Here are some rows, each followed by its group. Groups can overlap.
(-0.50, -0.27, -1.53, -1.21, -0.85, 1.00, -1.11, 1.58) 0
(0.49, 0.26, 0.78, -1.46, 1.02, 0.62, 0.57, -1.65) 1
(-0.62, -0.03, -1.27, -1.82, -1.06, 1.33, -1.07, 1.40) 0
(-0.43, -0.84, -1.65, -0.81, -0.60, 0.73, -1.09, 0.86) 0
(-0.14, 0.39, 1.07, -1.39, 0.48, 0.31, 0.60, -0.74) 1
(0.03, 0.20, -0.04, 0.39, -1.55, -0.02, -0.01, -0.80) 2
(0.44, -1.11, 1.08, 0.30, -0.56, 0.54, 0.18, -1.45) 1
(0.17, 0.26, 0.26, 0.39, -1.56, -0.14, 0.09, -1.01) 2
(-0.28, -0.97, -1.85, 0.76, 0.47, 0.71, -1.03, 0.71) 0
(-0.30, -0.28, -1.58, -1.31, -1.07, 0.51, -1.18, 1.38) 0
(0.03, 0.53, 0.98, -0.71, 0.49, -0.91, 0.67, -0.34) 2
(-0.39, -0.44, -1.69, -1.12, -1.42, 0.34, -1.28, 1.38) 0
(-0.11, 0.33, 0.69, 1.62, 0.66, -2.00, 0.50, -0.54) 1
(-0.18, 0.07, 0.85, -0.61, 0.15, -0.24, 0.59, -0.80) 1
(-0.04, 0.01, 0.95, -1.48, -0.79, 0.11, 0.88, -0.95) 1
(0.54, -0.72, -1.24, 1.67, -1.23, 0.52, -1.04, 0.77) 0
(0.32, 0.32, 0.11, 1.52, 0.04, -3.08, 0.17, -0.85) 2
(0.57, 0.50, 0.80, -0.84, 1.21, -1.07, 0.59, -0.43) 1
(-0.53, 0.54, 0.88, -1.68, 0.01, -0.26, 0.72, -1.01) 1
(-0.28, 0.39, -1.47, -0.04, 0.17, -2.18, 0.47, 0.51) 2
(0.88, 0.46, 0.74, 1.72, -0.05, -0.85, 0.63, -0.97) 1
(-0.55, -0.35, -1.48, -1.36, -0.27, 0.79, -0.87, 0.94) 0
(-0.23, 0.70, 0.61, 1.18, 0.71, -1.51, 0.80, -0.13) 1
(0.13, 0.39, -0.15, 1.47, 0.66, -0.83, 0.89, 0.57) 2
(0.43, 0.51, 0.92, 0.55, 0.58, -0.26, 0.61, -1.47) 1
(-0.27, 0.25, 1.10, -1.41, 0.80, 0.31, 0.69, -1.05) 1
(-0.74, 0.36, -0.43, -0.31, 2.18, -1.98, -0.37, 1.42) 2
(-0.70, -0.97, 0.29, 0.23, -1.55, 0.81, 0.24, -1.39) 2
(0.22, 0.48, -1.31, -0.31, 1.30, -1.82, 0.25, 0.77) 2
(0.24, 0.57, 1.02, -0.59, 0.51, -1.09, 0.90, -0.77) 1
(-0.20, -0.71, -1.64, -0.08, -1.02, 1.23, -1.14, 1.28) 0
(-0.24, 0.34, -1.36, 0.53, -1.45, -0.41, -0.58, 1.12) 0
(0.25, 0.26, 0.77, 0.65, -0.87, -0.31, 0.51, -1.19) 1
(0.44, 0.36, 0.96, -1.32, 0.92, 0.13, 0.72, -1.68) 1
(0.01, 0.27, 1.23, 1.28, -0.36, 0.00, 0.70, -1.39) 1
(0.44, 0.18, 1.15, -0.37, -0.26, 0.62, 0.42, -0.92) 1
(0.39, -1.31, 0.92, 0.26, -0.46, 0.47, 0.39, -1.49) 1
(-0.19, 0.36, -0.61, -0.31, 1.11, -0.06, -0.32, 0.61) 2
(0.48, 0.51, 0.87, 0.20, 1.52, -0.96, 0.93, -0.67) 1
(-0.20, -0.71, -1.45, 0.22, -0.54, 1.08, -1.04, 1.38) 0
(1.22, -0.97, 0.55, 1.00, -1.45, 1.65, -1.28, 0.13) 2
(-0.86, 0.47, -0.69, -1.34, -1.08, -1.28, 0.97, 0.60) 2
(-0.35, -0.43, -1.56, -1.26, -1.12, 0.88, -1.24, 1.22) 0
(0.47, -1.09, 1.05, 0.11, -0.70, 0.79, -0.09, -1.37) 1
(-0.25, 0.19, -1.74, 0.35, -1.66, -0.39, 0.06, 0.94) 2
(-0.90, 0.22, -0.65, -1.49, -0.14, 0.92, -0.58, 1.70) 0
(1.09, -0.48, 1.20, 1.28, 0.31, 0.96, 0.14, -0.77) 2
(-0.17, -0.13, -1.44, 0.63, -0.19, 1.26, -1.15, 0.98) 0
(-0.17, -0.08, -0.66, -1.48, -0.65, -0.02, 0.20, -0.22) 2
(0.97, -0.72, 0.92, 1.03, 1.20, 1.19, -1.02, -0.30) 2
(0.74, 0.61, 1.20, -0.10, 1.29, -0.07, 0.81, -1.02) 1
(-0.29, 0.42, 1.00, -1.54, 0.11, -0.35, 0.83, -1.15) 1
(0.15, 0.66, 0.56, -0.15, 1.55, -1.64, 0.90, -1.34) 1
(0.67, 0.00, 0.96, 1.50, 0.83, -0.42, 0.53, -1.55) 1
(-0.08, -0.01, -1.10, 0.08, 0.72, -0.58, 0.60, 0.88) 2
(-0.11, 0.42, 0.41, -0.34, 0.72, -1.95, 0.87, -0.30) 2
(1.18, 0.39, 1.01, 1.49, 1.76, -0.10, -0.39, -0.89) 2
Which other group has its centre nearest to the centre of group 0?
2
Which group is second nearest to each row below, going by the distance to the centre of the group?
(-0.28, 0.62, 0.51, 0.18, 0.32, -1.26, 0.91, 0.29) -> 1
(-0.36, 0.16, -0.91, 0.00, -0.29, -0.68, 0.05, 1.52) -> 0
(-0.14, 0.47, 0.24, 0.25, 0.77, -1.53, 0.81, -0.49) -> 1
Which group is nearest to each row below, going by the average distance to the group's rows?
(-0.31, 0.81, -0.08, -0.63, 0.83, -1.44, 0.59, 1.43) -> 2
(-0.08, -0.63, -1.26, -0.75, -1.07, 1.33, -1.15, 1.47) -> 0
(-0.60, -0.26, 1.21, -1.29, 0.18, 1.10, 0.68, -0.60) -> 1
(-0.11, -0.35, 0.58, -0.64, -0.78, 0.57, -0.05, -1.29) -> 1
(-0.37, 0.29, -0.78, 0.69, 0.92, -0.96, 0.96, 1.35) -> 2
(-0.46, -0.28, 0.26, 1.33, 0.53, -1.42, -0.24, 0.80) -> 2
Which group is second nearest to each row below, going by the average distance to the group's rows?
(0.32, 0.12, 0.74, 1.21, 2.00, 0.76, -0.41, -0.45) -> 2
